In the rows, 128 means zero.
Each path is a new rotation, seen through one point. The rows after it are directions, each followed by how far the rotation turns it, in degrees a step (0 if it stays put).
Each turn is a multiple of 5 degrees from 10 to 175, or 0.
Each row of a path follows its step; steps can be skipped.

step 3: [135 143 120 120 115 143 141 127 126 146 137 130 128 144 129 140 129 124
 132 119 134 134 138 120 123 122 142 147 129 131 121 123 121 126 113 144
 124 119 139 124 145 123 126 126 136 132 133 127 143 118 132 130 139 134
 137 136 135 122 130 131 124]
step 4: [141 141 127 122 117 124 135 133 126 105 122 132 120 118 133 130 119 125
 121 123 120 126 137 130 134  97 142 134 128 125 128 112 116 142 118 132
 131 126 126 147 124 133 123 132 131 119 133 134 123 131 129 139 119 134
 139 127 137 123 132 135 128]
step 5: [134 130 133 121 103 137 133 136 137 133 128 134 142 123 136 133 127 136
 129 134 126 130 148 121 128 128 127 141 131 131 140 126 119 117 121 148
 123 127 141 132 126 131 112 121 126 122 136 147 127 129 110 120 128 110
 122 122 120 125 133 128 119]
step 6: [130 146 138 121 121 130 145 129 120 119 136 127 126 143 134 140 132 124
 139 122 130 130 131 116 128 120 142 135 120 120 118 112 125 140 130 136
 134 136 140 124 145 143 131 137 137 130 143 118 122 128 118 125 141 122
 139 125 133 133 140 128 121]
step 7: [132 131 136 129 113 131 136 131 126 122 108 119 127 138 137 128 130 127
 125 118 115 120 136 134 119 121 143 143 129 138 135 137 118 131 113 138
 129 124 120 123 131 138 115 129 131 107 125 136 119 129 129 144 118 127
 133 127 140 124 136 146 120]
step 8: [120 141 138 123 121 143 124 133 134 119 126 136 142 129 121 125 120 136
 126 127 128 132 149 118 135 116 123 128 137 141 135 117 113 128 117 144
 126 131 131 131 136 140 115 121 132 142 129 120 119 136 123 118 140 132
 131 132 117 126 138 137 112]
step 9: [145 144 134 129 122 124 146 148 135 129 132 138 116 130 125 143 125 121
 134 131 123 122 142 131 115 136 140 135 118 135 132 121 130 138 132 136
 131 139 138 125 146 133 124 121 139 122 138 117 126 125 122 138 122 126
 128 134 118 126 141 140 134]
step 10: [123 131 139 133 110 138 134 128 137 118 120 113 120 128 141 135 129 119
 132 127 123 114 130 120 115 118 136 144 132 117 136 117 124 134 111 134
 123 127 113 132 128 142 116 132 123 119 120 124 121 136 124 109 121 140
 130 132 121 127 139 130 123]
step 11: [136 138 132 130 118 139 132 133 139 139 127 135 130 128 127 132 141 135
 125 112 128 127 145 123 122 128 120 133 143 135 135 118 116 113 132 138
 127 125 135 127 143 131 117 121 131 121 145 126 120 127 127 135 147 149
 147 135 128 133 131 131 121]
step 14: [146 139 127 116 115 133 138 133 131 122 128 127 115 123 129 138 125 138
 129 120 125 135 134 126 143 118 122 127 137 122 124 106 128 115 138 136
 120 129 132 129 139 147 119 148 125 122 142 127 120 131 120 129 130 129
 138 132 122 136 138 131 113]
Speeds:
[128 130 126 131 131 129 128 128 124 127 123 128 129 126 126 129 126 127
 126 129 129 125 129 130 125 130 132 129 126 126 124 128 129 133 129 127
 125 129 124 132 125 128 128 129 128 124 128 129 128 127 126 129 128 127
 131 127 128 127 129 129 129] -> 130
[128 127 131 129 127 129 128 127 128 128 127 122 124 132 128 129 129 129
 131 125 128 128 128 128 127 132 127 129 127 126 128 128 125 126 129 125
 128 125 124 129 130 131 128 131 127 127 128 128 132 125 130 128 130 126
 132 129 130 130 129 124 124] -> 90
[131 127 122 126 132 127 131 124 128 130 131 128 127 124 129 128 130 128
 126 127 124 130 129 129 130 128 129 129 131 122 128 126 127 127 126 132
 129 125 127 128 126 125 128 129 128 129 131 129 133 128 127 127 127 128
 129 125 130 128 129 127 127] -> 35
[129 125 127 126 128 123 129 132 127 125 124 125 127 129 130 128 128 127
 127 132 128 127 125 124 127 125 129 130 128 130 127 127 127 130 127 129
 128 126 126 125 127 125 131 125 129 127 129 125 130 125 129 126 128 131
 125 130 133 129 131 127 128] -> 120
[125 130 130 126 128 129 127 123 126 123 130 126 128 127 128 127 125 129
 129 129 129 127 128 128 130 122 128 126 127 125 128 122 126 131 131 127
 129 129 125 128 126 129 128 130 128 131 127 125 128 132 128 127 128 129
 127 130 128 131 129 125 127] -> 175

step 0: [119 124 130 142 129 130 134 126 143 136 131 140 132 140 128 128 126 122
 140 133 122 136 134 121 133 140 144 135 141 116 118 123 129 138 126 125
 119 135 122 137 128 132 122 128 145 130 128 137 145 120 125 140 137 134
 136 108 124 121 123 122 130]
step 1: [112 120 130 135 131 121 127 134 145 125 132 135 120 114 125 122 130 133
 130 126 126 133 124 122 123 119 135 131 117 111 121 132 135 132 110 130
 134 124 127 129 144 134 132 135 141 133 121 140 122 119 118 121 141 138
 130 127 116 119 123 144 134]
step 3: [139 121 139 120 132 131 131 138 137 126 120 142 125 126 130 125 141 114
 139 133 126 142 133 117 128 133 138 138 129 123 115 145 132 125 127 133
 120 138 122 129 124 128 140 133 129 130 138 144 124 135 129 139 135 130
 139 125 116 114 121 138 136]
step 4: [109 119 115 124 121 129 133 138 131 124 138 139 126 127 134 126 141 134
 120 127 138 138 124 107 123 126 131 132 131 118 136 139 120 128 130 132
 130 134 120 121 137 132 123 133 144 140 129 137 124 128 138 128 134 139
 144 123 123 125 133 118 141]
step 5: [135 111 136 126 121 124 122 123 139 125 128 146 115 136 136 128 128 121
 130 131 125 147 123 125 128 121 125 120 125 110 130 132 125 111 127 127
 133 131 135 126 125 133 140 135 134 123 125 142 124 136 126 125 147 136
 125 133 131 129 149 121 127]
step 6: [135 116 136 120 132 132 120 128 130 114 137 140 135 110 126 137 137 132
 118 129 121 138 122 110 136 144 128 143 123 121 121 138 123 128 137 139
 122 129 121 119 110 130 128 138 129 131 118 129 137 130 133 133 135 129
 125 124 123 122 141 125 131]
step 8: [126 126 137 128 117 131 135 135 124 138 132 139 117 118 132 127 134 134
 116 127 127 143 110 120 132 128 126 124 130 113 126 128 131 131 130 135
 136 134 133 136 113 137 130 128 144 116 119 124 144 123 127 132 153 131
 134 129 130 138 122 118 124]
step 9: [130 109 151 127 122 125 116 146 142 123 129 136 128 109 118 141 135 121
 108 132 133 122 127 124 136 126 131 129 134 117 131 119 129 129 125 120
 126 130 133 125 129 136 123 131 119 132 124 124 129 126 119 130 143 130
 127 133 124 118 134 124 118]
step 10: [120 120 141 122 128 126 130 121 123 130 129 148 120 118 135 138 138 132
 122 120 112 147 128 136 119 127 128 128 142 130 128 133 125 134 135 127
 127 127 119 127 126 119 121 138 122 131 126 114 130 123 122 136 136 123
 139 131 112 117 118 117 112]
step 12: [125 118 114 124 124 135 127 123 134 134 141 143 132 114 135 139 137 117
 116 127 121 125 139 127 136 119 129 114 128 112 129 135 130 132 123 115
 121 135 130 138 138 133 127 134 136 137 127 108 133 118 123 131 145 133
 132 135 125 124 131 130 126]
Speeds:
[125 129 127 124 131 127 125 135 126 127 126 128 131 128 128 127 127 126
 128 130 128 126 127 127 133 133 128 130 123 127 123 127 131 130 128 128
 129 127 130 126 127 129 129 131 128 127 130 129 129 128 127 130 129 130
 127 130 127 128 127 129 128] -> 135
[129 126 129 126 129 128 126 126 128 123 130 128 127 127 125 125 128 126
 131 130 127 126 127 127 126 130 128 126 127 131 129 126 130 124 127 130
 125 129 125 127 127 125 129 127 125 132 127 128 130 129 130 131 130 130
 128 129 128 127 125 127 122] -> 100
[127 128 134 131 128 130 125 129 130 127 129 128 128 129 133 131 125 133
 128 131 129 126 128 127 125 128 128 127 126 129 129 125 127 131 129 132
 127 128 131 127 127 131 128 130 128 127 125 127 130 129 128 131 129 123
 128 129 131 128 125 127 128] -> 35

step 1: [125 133 136 120 122 125 121 128 135 130 124 125 122 131 124 128 128 113
 134 119 143 114 135 130 118 130 123 127 158 121 141 127 137 126 122 127
 116 121 131 124 132 130 124 120 130 128 140 127 135 124 120 123 134 133
 133 121 124 132 150 122 132]
step 2: [113 134 124 144 129 130 133 122 134 123 128 132 130 117 130 109 137 130
 134 113 139 129 127 126 142 125 127 120 118 124 140 131 119 116 138 127
 130 128 113 148 138 127 123 126 136 127 131 116 134 121 123 121 134 132
 131 128 124 137 129 121 131]
step 3: [146 129 138 115 131 120 121 125 137 130 132 129 130 125 130 122 128 121
 138 128 122 121 129 128 136 119 126 137 119 122 126 124 124 126 130 136
 134 137 115 128 136 128 138 128 115 128 144 129 124 125 100 131 123 137
 136 118 136 117 129 117 134]
step 5: [122 133 116 127 133 141 124 140 129 136 124 129 125 126 133 137 135 124
 132 129 137 136 128 143 128 114 130 136 123 128 120 133 136 123 140 119
 134 125 129 140 121 112 134 128 134 137 123 107 130 112 109 124 130 133
 137 131 132 121 131 127 119]
step 6: [131 135 132 125 132 132 118 121 122 125 126 121 121 116 126 138 116 132
 127 125 135 130 111 121 132 124 131 131 117 133 134 139 142 136 123 121
 134 128 119 136 126 125 139 127 110 105 130 130 120 136 125 137 128 138
 131 121 118 125 131 112 117]
step 8: [120 109 130 129 132 134 124 129 129 122 126 121 129 126 118 115 125 130
 140 134 132 140 123 134 136 118 131 137 143 132 139 146 130 128 117 127
 120 133 136 141 124 127 132 124 140 138 123 125 132 124 126 122 126 127
 128 119 111 111 135 117 126]
step 11: [137 124 127 131 123 133 133 118 125 133 126 130 126 152 138 134 137 131
 138 123 131 130 123 132 141 134 120 124 141 130 134 133 135 129 120 134
 127 127 128 140 140 117 128 132 145 119 112 116 128 124 124 122 137 136
 121 118 113 133 128 139 130]
step 12: [114 128 139 124 135 128 116 124 138 139 120 123 126 128 129 140 136 142
 135 126 132 118 116 125 127 134 135 113 126 133 118 128 137 116 123 128
 128 149 129 136 136 127 119 130 128 134 135 118 123 121 123 133 137 133
 132 127 142 124 114 116 129]
step 13: [148 130 125 130 133 130 116 124 137 134 132 118 137 119 140 123 134 119
 121 130 122 115 115 133 128 123 140 126 125 120 145 115 139 127 118 129
 125 141 121 123 125 137 121 128 131 113 128 125 123 123 141 128 135 130
 125 119 121 128 139 130 134]
step 14: [127 122 132 128 121 134 130 129 117 136 121 132 136 127 126 121 131 124
 112 130 120 128 126 129 121 139 136 126 147 123 128 123 125 116 134 120
 133 129 138 144 145 122 134 118 141 117 134 109 123 120 118 123 121 122
 127 124 127 121 130 127 144]
Speeds:
[129 127 125 129 127 128 126 127 130 128 129 129 130 127 127 127 131 127
 127 128 127 129 127 129 129 126 128 127 124 126 131 128 124 129 131 131
 127 130 131 130 123 128 127 130 127 131 124 127 133 125 130 130 129 130
 126 127 133 125 130 127 127] -> 140
[128 128 128 122 126 130 128 128 130 131 129 124 130 128 125 124 125 125
 127 128 128 132 129 127 130 128 130 132 125 132 126 126 127 130 132 131
 129 128 129 129 131 128 128 129 132 128 128 130 127 129 126 127 129 125
 126 131 129 128 130 129 130] -> 65
[124 126 124 130 130 127 130 130 129 130 128 128 128 126 130 130 130 128
 126 128 128 127 128 128 128 131 125 129 128 128 132 132 131 125 130 129
 128 127 130 129 130 127 135 129 132 131 128 130 128 129 125 131 131 125
 126 128 126 127 129 129 129] -> 115
